In the rows, 128 means zero.
T: rows in 4 groups, each row roughly a mix of its group's directions:
T (151 x 11):
[[165 141 144 113 104 126 151  91 176 134 104]
 [153 148 158  76 153 102 149 118 150 148 124]
 [153 131 115 131  96 125 151  68  95 143 118]
 [151 142 181 113 118  99 138 129 164 152 103]
 [139 147 130 113 131 117 169 129  93 108 185]
 [128 120 105 199 112 163 131 142 121 120 129]
 [130 123 135 121 159 144 191 151 155 115 153]
 [122 124 162 139 117 119 130  83 138 183 101]
 [ 99 155 151  97 108 150 148 132 121  75 120]
 [119 145 130 112  81 139  96 132 123 125  70]
 [142  96 125 164 159 145  97 120 165 147  99]
 [100  69  99 154 152 133 119 111 139 145 144]
 [152 181 129 124  77 146 148 131 130 150 116]
 [122 132 178  93 100 106 119 118 144 171 118]
 [131 149 160 126 118 153 197 128 133 123 110]
 [169 159 121  94 105 148  94 100 116 141 109]
 [151 134 164  87 166 102 165 117 136 132 140]
 [ 90 163 121  78 118 169 134 123 131 121 111]
 [110 109 152 149 150 108  78 154 149 161 121]
 [147 144 111 146 113 169 123 100 143 159  81]
 [162 126 135 120 125 108 164  93 181 144 119]
 [134 120 132 106 126 113 117 171 109  99 186]
 [122 103  86 190 133 148 121 112 115 121 142]
 [144 114 152 127 114 112  67 142  88 149 126]
 [187 178 123 123 116 132 123 143 139 116 102]
 [122 119 122 142 154 104 121 166 115 103 187]
 [129 114 126 115 186 117 128 154 123  81 152]
 [120 149  95 166 143 166 152 116 111  95 103]
 [ 98 143 124  67 137 113  89 141 144 132 114]
 [126 144 106 164 120 107 117 179 114 123 172]
 [107 129 160 120  98  96 146 118 112  78 155]
 [108 118  89 138 129 137  88 137  86  90 147]
 [141 142 100 154 124 179 178 116 118 120 117]
 [110 134 159  83 117  90 137 165 134 102 143]
 [148 139 179  83 148 106 163 132 138 129 139]
 [109 116 112 156 134 157 149 108 162 119  74]
 [111 146 143 145  83 134 106 165  92  99 141]
 [142 133  97 183 108 141  96 123  93 135 145]
 [143 152 158  92  95 128 151 100 103 163 119]
 [111 117 110 121  93  89 133 143 130 127 188]
 [107 161 165 143 123 156 137  86 132 160 106]
 [125 121 133 130 150 159 157 120 172 119  74]
 [123 122 135 153 107 159 102 104 126 190 118]
 [ 86 106 126 110 149 130 107  90  92 142  96]
 [154 123 134 158 104 127 146 126  63 122 104]
 [127 162 147 124  70 126  95 160 115 123 117]
 [117 101 101 111 130 105 114  94 178 131  94]
 [138 113  85 162  89 166 115 132 107 149 127]
 [129 101  96 172 125 142  94 166 146 112 109]
 [137 139 124 135 185  82 124 127 159 154 140]
 [140  93  84 142 157 159  96 146 133 103 139]
 [113  75  92 158 162 133 117 126 136 125 155]
 [146 149  98 154 126 156 177 118 102  98 140]
 [154 145 145 133  85 141 102 125 163 169 105]
 [150 144 154  98 131 120 135 113 159 155  73]
 [124 167 121 122  86 146 141 124  79 132 161]
 [150 148 115  85 109 136 120 170 138 115  85]
 [116 106  91 161 124 122  85 142 148 128  86]
 [121 101 134 147 108 108 172 171 113 124 165]
 [130  90 100 158 155 134  88  91 141 146 128]
 [125 120 118 172 105 139  75 164 106 135 124]
 [157 108 123 152 139 126 182 105 170 116 137]
 [105 120 178 104 108  83 140 124 109 138 154]
 [140  96 118 153 167 142  96 111 139 165  97]
 [137 140 154 101 174 104 156 143 123 100 164]
 [140 123 116 129 148 105 148 145 122 102 197]
 [158 158 144 154 105 163 153 145 126 145  87]
 [ 79  97 108 118 169 143 116 126  92 127 142]
 [157 152 145 113  79 108 158 123 138 128 168]
 [112  92 109 141 158 109 125 116 189 123 121]
 [134 131 138 136  90 141 122 146 129 127  56]
 [149 163 111 149 111 161 174  97 123 145 141]
 [118 116 126 125 139 118 122  96 171 157  72]
 [172 132 142 156 129 127 138 105 156 169  91]
 [146 173 155  87  98 129 145 154 120 120 102]
 [149 142 127 148 114 136 191  93 121 157 121]
 [ 94 134 133 149 164 157 139 153 118  77 138]
 [161 173 130 106 135 154 177 132 135 117 107]
 [ 68 113 113 148 122 159 103 107 129 148 107]
 [111 151  78 172 114 168 133 143 129 124 119]
 [131 132 124 154 151 141 104  96 164 158  82]
 [131 128 101 170 102 156 104 161 101 117  97]
 [146 144 148  86 111 105 145 166 110  91 147]
 [110 109 148  90 156  78 106 147 149 135 144]
 [129 106 139 123 121 106  60 148 135 143  99]
 [167 144 148 118 152 157 103 144 126 157  83]
 [161 115  78 158 119 137 126 156 104 120 163]
 [147 143 140 182  78 136 105 147 113 128 120]
 [148 113  94 158 125 147  92 117 143 163  90]
 [124 140 149  96 127 118 171 133  98 108 177]
 [140 156 145 100 135 138 192  99 132 127 108]
 [ 78 113 158  91 150 120 114 127 138 106  95]
 [137 153 156  96 111  88 142 140 148 127 175]
 [ 70  98 139 104 143  92 136 133 148 108 126]
 [ 83 134 139 123 162 145 146 142 119  73 140]
 [145 108 106 110 131 104 128 171 113  84 163]
 [123 114 160 145 115  87  77 136 129 161 144]
 [155 132  98  78 112 123 128 121 121  87 163]
 [167 162  93 146 100 152 156 103 121 110 122]
 [133 133  94 167 107 144 118 108  76 138 153]
 [ 97 108 119 115 133 114 103 118 160 163  78]
 [125 151 151 122  91 139 136 102 139 168  80]
 [ 94 122 141 106 139 109 108 179 103  96 146]
 [131 121 137 152 105  91 101 176 152 127 162]
 [140 104 141  84  99  86 106 144 135 151 153]
 [146 127  80 165 136 147 118 155 104 126 167]
 [103 161 181 106 129 129 146 100 139 131  94]
 [108 125 162 116 110 104 177 124 137 107 171]
 [114 138 150 152 127 150 124  86 134 177  93]
 [144 165 131 136 119 166 168 110 163 149 151]
 [ 83 141 145 124 183 103 123 119 121 110 154]
 [155 115 149  82  85 112 106 149 143 154 129]
 [111 127 175  99 144 108 175  98 123 115 119]
 [150 129 145 102 158  88 123 122 170 153  96]
 [147 114 134 103 108 100  83 167 118 136 164]
 [138 130  87 101 139 122 135 119 128  71 164]
 [130  73 100 140 164 113 118 105 163 129 130]
 [113 124 150  78 175 100 121 156 134 113 120]
 [133 112  83 168 100 164 113 120 139 147 104]
 [146 144 162 112  85 128 118 129 179 157 121]
 [ 85 117 113 120 125  75 149 120 148 105 158]
 [127 116 146  97 119 104  79 171 117 126 158]
 [125 101  85 110 111  92 122 149 124  89 159]
 [123 169 153  93  81 138 138 143 128 122  93]
 [126 168 100 147 137 160 166 153  96 117 112]
 [100 112 148 113 138 118 104 167  81  98 147]
 [129 124 119 144 165 126 153 146 132  90 185]
 [117  82 118  99 111 103  96 141 157 128 163]
 [117 150 176 110 151  81 157 117 130 116 147]
 [ 92 146 175 105 124 135 121 104 145 154  92]
 [118 143 153 112 117 151  93 112 130 153  70]
 [100 163 156 112 119 157 129 114  89 126  87]
 [156 135 116 153 161 135 128 125  61 143 129]
 [158 134 137 101 157 118 151  88 169 155 117]
 [136 112 162 164 144 117 125 140 157 185 132]
 [144 154 177 105 103  98 145 136 160 153 133]
 [140 102  70 167 158 143 122 135 120 107 131]
 [145 180 147 112 100 141 157 151 114  92 122]
 [142 108 122 127 120  98  68 134 152 166 116]
 [107  85  94 158 155 138  85 134 111 131 136]
 [164 179 160 119  95 127 149 140 134 115 105]
 [141 120 106 154 101 148  93  99 138 157  85]
 [121 146 161 145 128 148 129  87 134 175  92]
 [129 126 126 157 148 131 118  93 167 166  85]
 [110 111 123 126 131 145 198  94 144 129 139]
 [103 117  83 115 158 139  91 103 126 133  91]
 [128 131  99 180 111 157  99 133  87 138 135]
 [132 129 169  72 132  82 132 142 140 123 126]
 [ 82 126 166  89 108 103 124 114 151 141 108]
 [154 135 135 139  79 137  95 110 146 169 106]
 [119 154 169  74 112 130 146 115  94 131 136]]
the one row of each list that fits no group (the others fit one group, some only roughly):
  * j60: [123 148  93 157  89 165 154  93 133 132 122]
  * j798: [140 161 163 113 103 163 164 138  93 124 114]
  * j250: [ 99  86 118 141 157  94  95 144 124 159 140]
  * j868: [119  95 124 120 168 107 135  97 182 120 138]
  * j147: [163 140  84 144  89 131 100  95 136 145 116]
  * j756: [108 108 119 125 190 130 160 123 118  97 153]
  * j30: [102 108 110 163 126 112  94 180 120 109 144]
  * j791: [ 94 110 153  92 169  96 139 123 155 132 108]
  * j799: [134 164 169  99 122 131 185 136 142 124 128]
  * j555: [102 139 167 116 103  99 153  91 153 155 121]
  * j779: [147 118 123 167 117 139 128 138  72 145 168]
  * j357: [ 97 139 100 102 143 174 132 146  99  97 108]
  * j36: [153 122 149  90 168  91 107 151 157 131 122]
  * j560: [104  95  95 161 170 134 127 135 110  93 116]
	j791
  * j591: [149 130 154  78 123  89 138 100 143 141  98]
  * j18: [ 71 149 142 144 116 139 147  89 130 141  98]
  * j575: [165 121  99 159 111 154  90 139 143 143  95]
  * j244: [139 164 165 117 112 150 167 122 103  89 130]
  * j732: [134 130 136  77 187 119 153 137 140 119 142]
  * j96: [133 113 144  87 113  82 143 156 117  93 150]
  * j459: [166 149 110  95 102 116 134 125  88 118 167]
  * j255: [149 129 167 102  74 106 148  99 136 133 130]
  * j480: [134 160 160  88  87 115 118 157 106 136 109]
  * j717: [122  99 147  91 169  82 119 141 110 111 137]
  * j835: [121 135 130 146 174 141 169 156 114 103 164]
  * j710: [105 127 163  75 135  80 119 130 107 134 132]
  * j187: [112 156 120 123 117 183 148 159  98 110 104]
  * j626: [107  72 123 163 162 120 104 134 127 144 149]
	j710
  * j556: [118 101 137 102 139  65 115 126 144 114 161]
  * j114: [116 102 143 106  89  93 118 108 175 146 121]
  * j598: [140 136 183 112 124 127  95 166 154 151 118]
  * j232: [131 135 144 101 128  96  80 161  87 138 134]
  * j834: [116 130  89 185 126 141 118 161  97 120 134]
  * j102: [112 141  86 157 126 178 155 103 111 125 112]
  * j143: [131 163 155 106 123  99 174 123 120  87 142]
  * j267: [162 141 160  96 135  83 164 119 127 136 149]
  * j355: [173 131 140  88 105 157 122 131 155 121  90]
  * j276: [129 146 108  74 110 111 135 155 103  88 118]
	j276
  * j28: [171 126 116  91  89  96 102 120 130 150 141]
  * j166: [127  98 133 108 129  75  92 139 155 154 148]
  * j337: [120 122 128 171 128 171 174 123  94 112 126]
  * j993: [129 131 154 115 174 144 188 138 119 108 124]
  * j188: [110 157 101 140 126 187 141 138 115 121  91]
  * j284: [145 147 131 160  91 184 142 111 121 143 106]
  * j181: [143 138 119  87 130 105 155  77 154 143 105]
  * j402: [144 168 129 123 105 154 127  90 147 150  84]
  * j350: [160 138 117 122 134  83 136 129 181 148 157]
  * j726: [119 128 113 111 162 103 135 127 121  89 186]
  * j624: [108 142 116 143  72 138 154 111 108 105 163]
  * j561: [153 127 119 130 100 136  74 177 108 118 128]
	j402
  * j204: [132 106  81 175 138 145 121 128 116 114 169]
  * j783: [127 120  84 170 108 156  94 135  98 110 127]
  * j329: [128 149 155  96  71 105 159 144 125 115 135]
  * j109: [133 130 165  76 118  97 103 115 132 164 139]
  * j923: [117 156 150  62 148 115 146 139 148 127 146]
  * j354: [168 141 121 151 148 123 142 145  85 120 176]
  * j987: [126 158 165  72 114  93 131 146 140 121 133]
  * j315: [106 111 122 159 140 148 118  88 145 155  79]
  * j679: [174 101 131 131 128 125  71 141 130 160 118]
  * j429: [137 111 165 105 174 121 157 104 167 133 119]
  * j700: [128 139 104 119 176 153 170  96 158 128 123]
  * j937: [147 115  94 167 140 135 108  90 121 174 126]
  * j794: [148 125 138  87  95 117 105 104 154 167 101]
  * j221: [142 135 149 101 168 127 113 143 139 124  67]
  * j500: [ 89 106 123 143 136 137 123 177 123  78 135]
	j679
  * j107: [128 124 150  87 118 110  66 134 135 153 113]
  * j663: [113 102 139 136 124 101  91 186 120 129 155]
  * j582: [103  93  92 178 118 126 106 135 119 101 145]
  * j991: [123 103 111 190 140 137 119 148  94 105 143]
  * j117: [148  90  95 172 124 122 128  96 140 163 121]
  * j873: [ 98 128 166 126 170 128 164 141 132 106 164]
  * j572: [141  96  93 123 121 116 101 138 166 169  99]
  * j631: [109 153 117 137 169 139 130 157  85  87 133]
  * j943: [ 85 153 175  89 126 110 117 132 154 130 137]
  * j724: [106 111 139  95 151  81 109 142 151 113 164]
  * j630: [149  93 120 115 146  98  71 139 134 116 155]
  * j658: [113 100 129 109 130  66 126 113 139 115 168]
  * j236: [144 137 120 122 129 161 122 107 109 139  58]
	j630
  * j543: [137 113 151  76 129 111 150 142 146 114 176]
  * j471: [122 139 145 141 137 141 135  76 162 166  95]
  * j944: [132 144 177 100 104 124 136  93 160 156 112]
  * j245: [100 140 118  77 163 145 157 125 106  99 137]
  * j727: [131 126 112 110  89 112 157  87 177 134 131]
  * j335: [104 128 116 115 119 128  84 172 103  84 125]
  * j116: [ 60 130 162 112 128 143 126 115 114 104 137]
  * j388: [147 105 129 112 142  99 138 110 186 161 146]
  * j881: [ 97 101 142 107 160  93  89 144 122 116 157]
  * j198: [148 131  97 132 126 134 138 153 101  81 176]
  * j826: [123 132  93 132 123 141 129 163 132 128 196]
  * j919: [ 82 140 125 157 138 156 144 131 108  97  86]
  * j127: [144  96 100 147 189 141 123 145 142 142 148]
  * j905: [ 90 106 104 164 127 146  80 132 110 146 111]
	j905
  * j424: [127 120  96 163 134 166 101 112 141 173 106]
  * j796: [140 145 174 112 129 125 135  88 168 155 103]
  * j950: [104 113 155 137 136 121 166 154 116  95 176]
  * j84: [109 133  92 174 118 169 124 142  91 113 121]
  * j416: [106 139 153 125 128 145 158  91 114  88  85]
  * j616: [120 142 140 138 153 140 170  77 150 148 100]
  * j240: [139 135 127 122  92 107 138 162  74 124 164]
  * j457: [ 79 150 163  97 166 123 117 143 120 111 117]
  * j872: [157 150 172  88 116 120 157 104 148 149 124]
  * j458: [146 125  90 185 161 149 140 122 104 120 134]
  * j179: [107  94 108 131 123  91  80 141 116 152 155]
	j179
  * j321: [106 101 116 149 128 101  72 167 140 125 122]
  * j553: [ 99 115 170  83 140  90 120 126 147 144 143]
  * j466: [140 133 109 172 118 154 113 108 137 185 113]
  * j51: [112 111 111 156 164 131 159 150 100 117 173]
  * j519: [136 120 170  97 165  90 144 158 134 115 147]
  * j318: [143 116 137 140  96 121  86 128 157 150  77]
  * j808: [123 139 181  86  94  94 144 129 123 121 134]
  * j877: [138  77  96 142 135 122  90 124 151 165 124]
  * j931: [124 134 142 105 130 146  97 159 140 137  64]
  * j850: [127 123 147 136 138 134 146  89 141 190  98]
  * j735: [124 131 178  94 149 104 154 157 115 105 150]
  * j506: [107 140 169  77 120 111 136 147 130  88 121]
	j51
  * j419: [158 159 149  89 136 134 146 104 160 159 104]
  * j339: [146 149 144 104 114 123 143  88 144 173  89]
  * j846: [108 112  95 126 190 132  91 134 148 126 127]
  * j728: [126 127 155  70 115  92 107 138 121 139 160]
  * j202: [ 96 114 119  94 151  98 134 122  99  97 168]
  * j838: [115  87  96 146 151 109  83 119 130 140 160]
  * j314: [137  82 102 167 157 127  96 144 152 135 137]
  * j607: [107 111 121 141 104 118  87 190 138 124 138]
  * j907: [106 127 105 123 109 167 128 129 112  87  77]
  * j92: [103 100 149  85 122  78 107 136 146 143 140]
	j607
  * j141: [149 154  92 165 144 159 146  86 128 129 108]
  * j716: [143 161 131 142 120 155 171 127  97  81 128]
  * j890: [ 90 119 157  85 149 101 156 109 150 119 144]
  * j196: [134 121 120 127 134 110 145 147 113  80 189]
  * j389: [ 91 153 140 120 123 165 110 112 151 148  81]
  * j792: [113 115 108 120 112 144 118 164 104  73 160]
  * j216: [151 119  98 149  80 145  95 156 104 139 146]
  * j787: [118 101  86 144 145 107 121 140 139 106 183]
  * j840: [129 124 165  80 146  94  95 149 146 148 135]
  * j169: [133 143 157 115 143 111 174  85 142 164 141]
  * j88: [147 126 177 111 121 109  86 149 156 157 119]
  * j229: [ 70 134 160 107 165 108 115 136 119 115 112]
	j216
  * j15: [144 129 119 150 166 166 140 104 168 148  98]
  * j2: [127 107 105 158  94 137  80 119 131 156  95]
  * j749: [138 127 126 123  73 107 111  99 170 153 142]
  * j403: [130 116 127  56 103 105 149 139 140 114 131]
  * j915: [127 119 155 104 180 110 108 167  97 120 130]
  * j476: [130  97 133 151 113 126 103  90 137 150  73]
  * j513: [108 128 185 104  96  93 147 118 151 129 124]
  * j579: [117 160 160 140 141 166 138 104 107 135  80]
  * j723: [120 139  75 150 123 173 129  89 131 147 130]
  * j69: [143 123 111 167 102 140 149  72 131 152 111]
	j403
  * j383: [133 103 116 128 108  97 126 178 111 118 176]
  * j789: [129 146 163  86 147 127 144 150 116  76 122]
  * j33: [139 151 113 168 146 167 112 104 155 165 140]
  * j580: [112 159 162 101 116 157 141 143  78 105 128]
  * j256: [ 95 128 137  92 164 104 160  98 146 109 150]
  * j938: [113 133 170  79 120 126 136 146 108  81 128]
  * j10: [143 125 168 101 104  71 139 151 136 120 141]
  * j562: [138 132 166  90 144  95 149 146 174 120 138]
  * j627: [150 100  85 160 146 126 131 136 116 103 173]
  * j771: [141 133 160 108 163 109 180 132 156 118 151]
  * j508: [135 142 175 128 110 134 129 108 169 158  88]
  * j136: [104 111 141  70 106 102 118  96 143 115 144]
  * j693: [150 107 129 137 157 136 152 104 172 127  79]
	j508
  * j174: [ 94 131 169  90 115 104 111 112 123 160 102]
  * j40: [151 131 146 104  96 125 125  94 139 182 101]
  * j559: [124 111  86 182 162 121 136 140 143 105 140]
  * j536: [ 77 113 127 116 159 114  99 155 117 146  93]
  * j629: [126 105 134 112 169 128 172 136 147  79 142]
  * j463: [170 153 147 122 123 130 174 146 128 109 169]
  * j745: [ 91 121 124 136 142 141 105 102 148 170  82]
  * j962: [151 184 152 110 110 146 155 115 143 118  97]
  * j260: [130 167 135 104  79 150 154 121 151 135  94]
  * j503: [170 152  86 170 111 154 135 130 120 150 124]
  * j660: [ 71 118 132 119 126 128 122 138  99 140 181]
  * j71: [177 122 109 155  97 144 128  98 159 155 135]
  * j621: [173 164 113 155  89 153 144 124 133 122 104]
	j463
  * j662: [157 138 126 118 165 162 147 140 148 122  75]
  * j90: [116 112 112  86 126 108 124 173 122  82 147]
  * j592: [149 114 110 155 104 131 116 123 102  99 187]
  * j370: [141 162 141  76 101 112 143 100  96 140 125]
  * j330: [150 155 118 141 135 147 183  89 101 118 137]
  * j899: [105 108 120 131 147 113 183 114 134  80 141]
  * j692: [153 120 130  89 108  84  91 129 118 153 156]
  * j115: [113 153 144  86 145 155  94 140 141 155  94]
  * j750: [114 133 142  92  81 131  84 122 151 144 102]
  * j649: [134 153 144 121 145 151 169  72 144 145 114]
  * j584: [128 145 169  91 159 110 165 140 128  93 127]
  * j309: [146 141 172 137 139  91 155  97 122 166 115]
  * j67: [154 163 118 138 124 161 168 130 101  86 119]
	j592
